One vector is turned by the same rotation once a tick. Each row is the vector after some number of ticks, and that number follows the row.
The counts run from 0 to 618.
[ 1.90, -0.83, -0.57,  4.16,  0.56, -0.30,  2.10,  0.61,  2.00, -3.63,
  4.17, -0.14,  1.36, -0.69, -0.75,  0.70, -1.69,  0.10,  0.72, -0.62,
 -4.13,  0.09, -1.48,  0.06, -0.36, -2.92,  0.35, -3.30,  1.01, -0.37,
 -3.15,  2.66,  0.40, -1.92, -1.58,  1.61, -0.26, -2.12,  1.27, -0.30,
 -1.96, -2.94,  0.94, -0.11] : 193
[ 0.54,  3.01, -1.08,  0.59,  4.41, -1.88,  0.58, -2.63, -0.75,  0.20,
  0.52, -0.70,  1.03, -3.59, -0.27, -0.12, -0.69, -2.50, -1.13,  1.04,
 -3.10,  1.48, -1.03, -2.22,  0.52, -2.74, -1.47, -0.18,  1.69,  2.34,
 -1.23, -2.63,  0.12,  1.45, -0.44,  2.74, -2.50,  2.17,  2.19, -1.12,
 -1.83,  1.75, -0.39, -1.80] : 501
[-1.58,  5.68,  0.48, -0.82,  0.78, -0.08,  0.53, -0.77, -0.55,  1.03,
 -1.33,  0.40,  2.85,  0.62,  1.03, -1.15,  0.44, -0.51,  1.50, -2.25,
 -1.66,  0.82,  0.10,  0.04,  0.36, -2.37, -1.67,  4.50,  0.08,  1.34,
  0.81,  0.68,  1.35, -0.36, -3.26, -1.04, -0.43,  3.73, -2.89,  3.11,
  1.63,  2.26, -1.75, -0.85] : 397
[ 0.68,  0.53, -0.80,  1.95,  1.23, -1.88,  1.11,  0.88,  1.72, -1.92,
 -2.20, -0.73,  2.08,  0.66,  1.10, -2.47,  3.20, -1.19,  3.43,  3.60,
 -1.19,  1.41, -1.79, -0.78, -2.75,  0.89, -2.42,  2.18, -1.94,  1.63,
  0.73, -1.79, -0.43, -1.33, -1.26,  0.67, -1.85, -0.67, -0.41, -1.59,
  2.24, -4.13, -0.73, -4.59] : 556
[ 0.58, -2.45,  0.15, -0.45,  0.08,  2.92,  1.18, -1.21, -1.67,  3.87,
  1.55,  0.37, -1.90, -0.11, -0.06, -0.95, -3.16,  2.67,  0.46, -0.24,
  1.06, -2.76, -0.11,  0.56, -0.11, -1.81, -2.22, -0.76, -0.41,  0.60,
 -1.29,  2.91, -2.58,  2.78, -2.41, -0.48,  2.97, -3.24,  2.35, -2.26,
  0.75, -1.70,  2.97, -0.98] : 352
[-0.22,  0.83,  0.09,  1.67,  1.26, -1.83, -2.94, -0.47,  2.08,  0.94,
 -3.93, -2.57,  0.58, -3.45,  1.34, -2.82,  2.62,  0.72,  1.02,  0.10,
  1.97,  2.52,  2.18,  0.93, -1.23, -0.79,  0.09,  3.19, -0.11,  3.19,
 -4.28, -2.81, -0.38,  0.72, -1.08,  1.81,  0.39,  0.46, -0.57, -1.08,
 -0.34, -0.72, -2.19,  2.24] : 235
[ 1.13,  1.53,  1.96, -1.06,  0.71, -2.91, -3.12, -0.12,  1.86,  0.96,
 -2.17, -3.63, -0.66, -2.82, -0.31, -1.92,  2.22, -1.06,  0.18, -0.90,
  3.04,  0.56,  1.03,  1.18, -0.92, -0.24, -0.60,  4.00,  0.12,  1.74,
 -2.75,  0.20, -0.45,  0.65, -0.97,  1.08,  1.29, -3.66, -1.69, -1.56,
 -0.03,  2.41, -1.27,  2.54] : 238
[ 1.06, -0.81,  1.65,  3.87, -1.09,  0.30,  1.33, -0.56,  3.18,  3.65,
  2.51,  0.12,  2.04,  2.34,  0.68,  0.52, -1.46, -2.48,  2.79, -0.71,
 -0.31, -3.33,  2.28, -1.91, -1.74,  1.62, -1.67,  0.80, -2.80,  2.62,
  0.67,  0.59, -1.17,  0.82, -1.33,  0.10, -2.21, -1.95, -1.06, -1.90,
  0.95,  1.65,  0.64, -2.55] : 38
[ 1.08,  1.02,  0.29,  0.89,  1.00, -2.76, -0.38, -0.22, -1.21, -0.99,
 -2.71,  1.84,  2.35, -0.16,  2.48, -2.09,  0.94, -1.55,  0.79,  1.68,
 -0.28, -1.33,  0.65, -2.78, -0.75, -1.25,  3.23,  1.82,  0.13,  2.73,
  0.39, -0.45,  0.58, -0.77,  0.07, -3.10, -4.35,  0.91, -0.48, -1.38,
  1.63, -5.18, -1.09, -2.26] : 307
[-0.48, -0.35,  1.55,  1.60,  1.14, -1.11,  2.97,  2.63,  2.41, -3.41,
  2.21,  1.20,  0.82,  2.88,  1.06,  0.13, -0.83,  0.74,  2.95, -2.03,
  0.31, -0.02,  0.08, -1.36, -1.56, -2.34, -2.64,  1.92, -0.26, -2.03,
 -2.10,  2.46,  1.99, -1.64, -0.41,  0.68,  2.89, -4.02, -2.64,  0.23,
  1.33,  1.30, -0.34,  1.83] : 166
[-0.06, -0.35, -1.57,  2.35,  5.26, -0.89,  0.73, -0.06,  2.77, -2.29,
  0.46, -0.50,  3.56,  2.04,  1.18, -4.15,  1.58,  2.74,  4.38,  3.07,
  0.28,  0.86, -0.08, -0.23, -1.97, -0.17, -1.24,  0.55, -1.01, -2.53,
 -1.16,  0.14, -0.52, -0.49, -0.92, -0.51,  1.02, -1.52, -0.81, -1.28,
  2.03, -3.22, -0.73,  0.41] : 548
[ 1.84,  1.97,  0.74,  0.42, -0.46, -2.19,  0.09,  0.37,  1.93,  0.40,
 -1.32, -0.13, -0.08,  1.50, -0.53, -1.79,  2.99, -2.88,  0.50,  1.57,
 -0.59,  0.67, -3.36, -1.34, -1.83, -0.83, -4.17,  4.43, -2.66,  2.86,
  2.25, -0.62, -0.18, -2.03,  1.12,  0.27, -2.12, -2.74, -0.73, -1.80,
  1.63, -0.59, -0.81, -2.67] : 559
[ 0.58, -0.22,  1.22,  1.09,  4.33, -2.62,  1.46,  1.33,  3.25, -0.47,
 -0.26,  0.57,  1.98,  3.62,  1.04, -3.32,  1.59, -1.04,  2.50,  2.69,
  1.90,  0.72, -1.54, -1.89, -1.70, -2.12, -3.58,  2.05, -0.87, -1.29,
  1.35,  0.72, -0.46, -1.42,  0.91,  0.04,  0.34, -2.72, -0.57, -2.46,
  1.74, -0.07, -1.34, -0.77] : 551
[ 1.40,  2.35,  0.34,  0.04,  3.54, -3.12,  1.26, -0.92, -0.87, -2.83,
  1.71, -2.09,  1.17, -3.82, -0.83,  0.99, -0.97, -3.10, -0.09,  1.35,
 -2.42, -0.18, -0.09, -0.13, -0.41, -0.56,  0.22, -1.12,  2.09, -0.06,
 -2.70,  0.17, -0.49,  1.40, -2.84,  2.19, -0.27, -0.46,  2.87, -1.02,
 -2.83,  1.29,  0.74, -4.85] : 498
[ 1.83, -0.86,  1.60,  1.39,  0.50, -1.76,  1.59,  2.83,  3.95,  0.32,
  3.29,  0.27,  1.55, -0.29,  0.61,  1.26, -1.42, -2.34,  0.60,  0.55,
 -0.88, -1.12, -0.54,  0.87, -0.99, -5.05, -0.58, -1.43,  2.84,  0.96,
 -2.54,  1.97, -0.52, -2.48, -2.16,  3.02,  0.49, -0.32,  2.82, -1.14,
 -2.91,  1.01, -0.50, -3.05] : 199
[ 0.11,  0.43,  0.83,  2.92, -1.26,  0.10,  0.45, -0.08,  1.34,  3.17,
 -3.20,  0.69,  3.07, -1.42,  1.52, -1.42,  0.34,  1.68,  1.13, -0.34,
  1.63, -0.61,  2.46, -0.51, -1.41,  0.76,  2.77,  2.87,  0.79,  2.98,
 -4.67, -2.01, -2.04,  2.48, -2.44, -2.09, -1.25,  1.50,  0.16, -0.53,
  0.00, -1.96, -2.38, -0.68] : 612
[ 1.23,  1.31,  1.32,  1.15,  4.39, -0.57, -1.43, -3.12, -1.81,  0.53,
  0.90, -0.98,  1.79,  1.94,  0.49, -2.27, -2.28, -1.34,  0.73, -0.35,
  0.79, -0.94, -0.26, -5.09,  1.32, -1.90, -1.10,  1.77, -2.70, -0.28,
  3.52,  1.59, -0.35,  0.59,  0.69, -1.82, -2.04, -1.68, -1.66, -3.16,
  1.01, -0.40,  1.24, -1.29] : 28
[-0.21,  2.60,  1.56,  2.36,  0.26,  0.61,  0.66,  0.00, -3.77,  1.13,
 -1.95, -2.17,  1.23,  2.93,  1.93, -0.60, -0.70, -0.57, -2.23, -2.59,
  0.00,  1.64, -1.27, -0.49,  2.85, -3.43, -2.57,  2.15,  0.65,  1.19,
 -0.45,  4.27, -2.26,  2.22, -4.10,  0.17,  0.86, -0.05,  0.42, -0.21,
 -0.95,  1.40, -0.27,  0.96] : 108
[ 1.98,  0.24,  1.82,  0.17,  4.44, -2.58, -0.86, -1.29,  0.45, -0.33,
  1.59,  1.31,  0.19, -3.38,  0.41, -1.46, -2.14, -0.80, -1.70,  0.06,
  0.47, -0.41, -0.14, -2.33,  0.41, -4.94,  1.65, -0.35,  3.88,  0.58,
 -3.00,  0.14,  0.17,  0.46,  2.02, -0.02, -0.42, -2.09,  1.49, -1.57,
 -2.17,  1.58, -0.91,  3.71] : 221
[-0.88,  2.11,  0.62,  3.20,  0.57,  1.21, -0.07, -1.14, -3.55,  0.87,
 -2.79, -2.64,  1.65,  2.43,  2.08, -1.13, -0.25,  0.15, -1.50, -2.29,
 -0.47,  2.42, -0.81,  0.06,  2.83, -3.20, -1.90,  1.22, -0.29,  1.02,
 -0.98,  3.48, -2.35,  2.05, -4.70,  0.40,  0.35,  1.33, -0.21,  0.61,
 -0.89, -0.43, -0.41,  0.81] : 107
[-1.79,  3.15,  1.66,  0.22,  0.11, -0.67,  2.40,  1.64,  1.40, -0.60,
 -0.16,  0.25,  2.84,  1.32,  0.51,  1.36, -1.35, -0.41,  2.32, -2.73,
 -0.90, -1.67,  1.81,  1.25, -0.95,  0.40,  0.64,  3.63, -0.25, -0.37,
 -3.35,  0.90,  0.41,  0.59, -4.51, -1.64,  0.21,  1.44, -1.61,  3.30,
  0.49,  1.79, -0.85, -3.62] : 393
[ 1.10, -0.27,  1.17, -0.12,  1.38, -3.74, -0.61,  1.59, -0.34, -1.54,
 -1.80,  0.45,  2.09,  0.39,  1.83, -0.99, -0.43, -1.98,  1.65,  1.73,
  0.75, -3.01,  2.17, -1.56, -1.14, -1.37,  3.94,  1.42, -0.06,  1.04,
  0.08,  1.30,  0.32, -0.93, -1.36, -3.42, -2.66, -0.73,  0.77, -2.17,
  1.28, -4.74, -0.32, -4.33] : 305
[-0.24,  1.90,  2.39, -0.97, -1.10,  1.25,  1.69, -1.95,  1.89,  0.92,
 -0.05,  3.23,  1.31, -0.31, -1.54,  0.71, -3.95,  0.06, -1.80, -1.74,
 -1.17, -2.23, -2.93,  0.34, -1.32, -1.52, -1.64,  4.14,  0.60,  1.16,
 -3.74,  1.19, -1.49,  1.16, -1.64, -2.29,  0.25, -2.02, -1.33,  2.60,
 -0.13,  1.33,  0.59, -3.35] : 94
[ 2.84,  0.10, -1.18,  0.84,  1.52,  1.02, -1.22, -1.20,  2.37, -1.07,
  3.71, -0.65,  0.01,  0.37, -2.55, -1.63, -1.66,  0.24,  1.33,  0.49,
 -3.20, -2.23, -2.47,  1.23, -1.64, -0.61, -0.68, -2.02, -1.99, -0.71,
 -0.09,  4.10, -1.64, -0.96, -0.85, -1.66, -1.21, -3.87,  0.50, -1.83,
  0.64, -3.90,  2.30, -1.79] : 570
[ 1.53,  0.48,  2.01, -1.39,  2.79, -3.99, -1.47,  2.27, -0.07, -0.05,
 -0.70,  0.37,  1.20,  2.48,  1.64, -1.57, -0.23, -2.49,  1.11,  1.22,
  2.47, -3.26,  1.29, -0.84, -0.33, -3.13,  2.28,  1.43, -0.36,  0.47,
  1.48,  2.97, -0.31, -1.39, -0.29, -3.61, -1.33, -1.96,  0.49, -2.70,
  0.67, -2.40, -0.97, -2.48] : 303
[-0.18,  0.81, -2.83,  0.53,  2.62,  0.16, -2.49, -1.21,  2.89, -1.88,
  0.70, -1.79, -1.23, -1.76, -1.13, -2.04,  0.57,  1.95,  2.75, -0.92,
 -0.69,  0.28,  2.59,  0.07, -4.00,  1.62,  0.54,  1.78, -3.16,  0.17,
 -3.41, -1.97,  1.51, -0.03,  0.46, -0.89, -1.00, -3.44, -1.84, -1.71,
  2.27, -3.40,  1.25,  1.79] : 539
[ 0.71,  2.08,  1.42,  2.63,  0.90, -0.74, -2.05, -0.66,  1.22,  0.01,
 -1.45, -3.80,  0.15,  0.26, -0.11, -0.96,  0.80, -1.10, -2.43, -2.28,
 -0.52,  3.54, -2.31,  1.07,  2.18, -3.95, -3.34,  1.40, -0.69,  1.63,
 -3.28,  2.68, -1.52, -0.51, -1.58,  3.70,  0.59, -1.11, -0.01,  0.19,
 -1.88,  1.21, -0.28,  2.68] : 486
[ 0.54, -0.11,  1.49,  0.18,  3.66, -0.81,  1.18, -0.19,  3.70,  0.33,
  0.02, -2.02,  0.31, -0.64, -1.36, -0.13, -2.79, -0.02,  1.80,  0.91,
  1.33,  0.12, -0.99, -2.89, -1.43,  0.60, -3.82,  2.99, -2.46, -0.18,
 -1.98, -3.42, -1.94,  1.77,  0.49,  1.36,  0.69, -3.09,  0.81, -2.67,
 -0.16,  1.79,  1.28, -3.96] : 255
[ 0.62,  1.45, -0.55,  0.90,  3.10, -0.20, -3.02, -0.89,  2.27,  3.58,
  1.36, -3.28, -2.96, -1.15,  0.07,  0.28, -0.55, -1.86, -0.77, -3.66,
 -0.14,  1.00,  1.97, -0.06, -0.44, -2.64, -1.05,  0.59, -2.07,  2.21,
 -2.21, -0.74, -0.48,  1.38,  0.46,  2.12, -1.63, -1.69,  2.08, -2.21,
 -1.84,  2.42,  0.42,  3.44] : 511
[-1.05,  3.81, -1.17, -4.99,  2.06,  1.21,  1.16, -1.62, -3.29,  2.05,
 -0.98,  1.93, -1.41, -2.74,  0.75, -1.02,  0.38,  1.90,  0.42, -0.83,
 -2.53, -0.53, -0.93,  2.43,  0.13, -1.65, -0.96,  2.72,  0.31,  2.10,
 -1.31, -0.72, -0.29,  1.97, -2.02, -2.70, -0.58,  1.36,  1.19,  3.07,
  2.39, -1.68, -0.69,  0.83] : 372
[ 2.27, -0.14,  1.24,  2.99,  1.79, -1.03,  2.14,  1.31,  2.91,  0.23,
  3.76,  1.46,  1.91,  0.43,  0.21,  0.52, -1.22, -1.68, -0.10,  0.04,
 -1.82,  0.15, -2.61, -1.10,  0.27, -5.69, -2.43, -1.59,  2.88,  1.04,
 -0.81,  1.99, -0.43, -1.81,  0.12,  2.25, -0.29,  0.02,  2.08, -0.64,
 -2.57,  1.62, -0.76,  0.26] : 197
[ 2.06,  1.08,  0.35,  2.94, -3.33,  0.98,  2.22, -3.50, -2.67,  1.55,
 -1.41,  1.44,  1.83, -3.27,  0.90, -2.03,  1.18, -0.68,  1.32,  2.29,
 -2.78, -0.49, -1.48, -0.62, -1.07,  2.96, -0.97,  1.84,  0.65,  4.50,
  0.03, -0.88, -1.82,  2.58, -2.43, -0.28, -1.90, -1.01, -0.91, -0.65,
  0.92, -1.64, -0.47, -2.34] : 339
[-0.04,  1.12, -0.53, -1.27,  7.25, -0.81, -0.98,  0.11,  0.90, -1.58,
  0.07, -1.14,  0.88, -0.61,  0.26, -1.50, -3.15,  2.00,  1.64, -0.48,
  0.07, -1.31,  0.74,  0.04,  0.90, -0.75,  2.27, -0.17, -2.00, -1.82,
 -3.60, -0.82, -1.36,  0.81, -0.28, -3.21, -0.71, -0.74,  2.04,  0.26,
  1.30, -4.70,  0.99, -1.44] : 0
[-0.09,  0.36,  1.61, -0.25,  0.37, -0.75,  2.00,  0.14, -4.70, -1.44,
 -4.16,  2.68,  0.62,  1.40,  2.82, -2.79,  0.90,  0.10, -2.06,  0.44,
  0.28,  0.53, -2.20, -0.89,  1.34, -2.75, -0.72,  3.07,  1.05,  2.42,
 -1.18,  2.25, -1.58,  0.47, -1.22, -2.69,  0.56, -2.29, -0.80,  1.62,
  1.17, -4.46, -0.59,  0.76] : 83
[-0.20,  1.10,  0.16, -2.07,  5.51, -4.36,  0.22,  1.16,  0.41,  0.73,
  0.09,  0.73, -0.51, -1.24,  1.64, -1.12,  1.92, -2.26,  1.70,  1.69,
  2.06,  0.06,  2.48, -2.31, -2.20, -1.84, -0.78,  2.59,  1.30,  1.00,
  0.86, -2.58,  1.58,  0.51,  1.33,  0.25, -1.10, -1.22,  1.47, -3.20,
  0.92,  2.26, -1.99, -0.41] : 527
[ 2.70,  2.58,  0.72, -1.51,  4.72, -2.34, -0.14,  0.54,  0.55,  1.42,
  2.62, -3.47, -1.34,  0.27,  0.32, -1.59,  2.92, -1.88,  2.98,  0.42,
 -0.42, -0.69, -2.54,  2.17,  0.78, -0.01, -4.13,  0.78, -2.40, -0.93,
  2.32,  2.56, -1.35,  0.01, -0.93, -0.07,  0.89, -3.77,  2.04, -1.28,
  1.02,  0.46,  0.77,  0.81] : 270
[ 0.01,  1.03, -1.03,  1.10,  6.05, -0.85,  1.05, -2.72, -0.13, -2.31,
 -0.91, -0.66,  2.17, -3.08, -0.25, -2.64, -1.07,  1.46,  2.05,  3.07,
  0.09,  1.79, -2.11, -3.57, -0.51, -0.14, -2.83,  1.47, -0.35, -0.81,
 -1.65, -3.79, -1.13,  1.63,  0.80,  0.64, -0.16, -0.96,  0.35, -2.04,
  0.79, -0.89, -0.06, -1.32] : 251
[-0.03,  0.48,  1.25,  3.45, -0.52, -0.12,  3.23,  0.47,  0.87, -0.26,
  4.12,  0.60,  1.83,  2.05,  0.72,  2.31, -3.64, -1.50,  2.13, -3.03,
 -1.84, -1.96,  2.09, -3.36, -0.56, -0.66, -0.84,  0.18, -0.63, -0.19,
 -0.58,  2.09,  1.71,  0.69, -2.15,  0.84, -0.39, -1.66, -1.48, -0.69,
 -0.53,  3.76,  0.89, -1.38] : 416
[ 0.20, -0.13,  3.44, -1.33, -1.34, -1.52,  2.45,  0.65, -2.67, -2.18,
 -2.74,  2.82, -0.34,  1.15,  0.87,  0.01, -1.39, -1.22, -2.40, -0.82,
  0.39, -2.09, -1.45, -1.04, -0.28, -0.86,  0.19,  3.85,  1.08,  1.06,
 -2.45,  2.49, -1.63,  1.62, -1.48, -3.18,  0.34, -4.82, -0.78,  1.25,
  0.56, -1.80,  0.70, -2.29] : 86
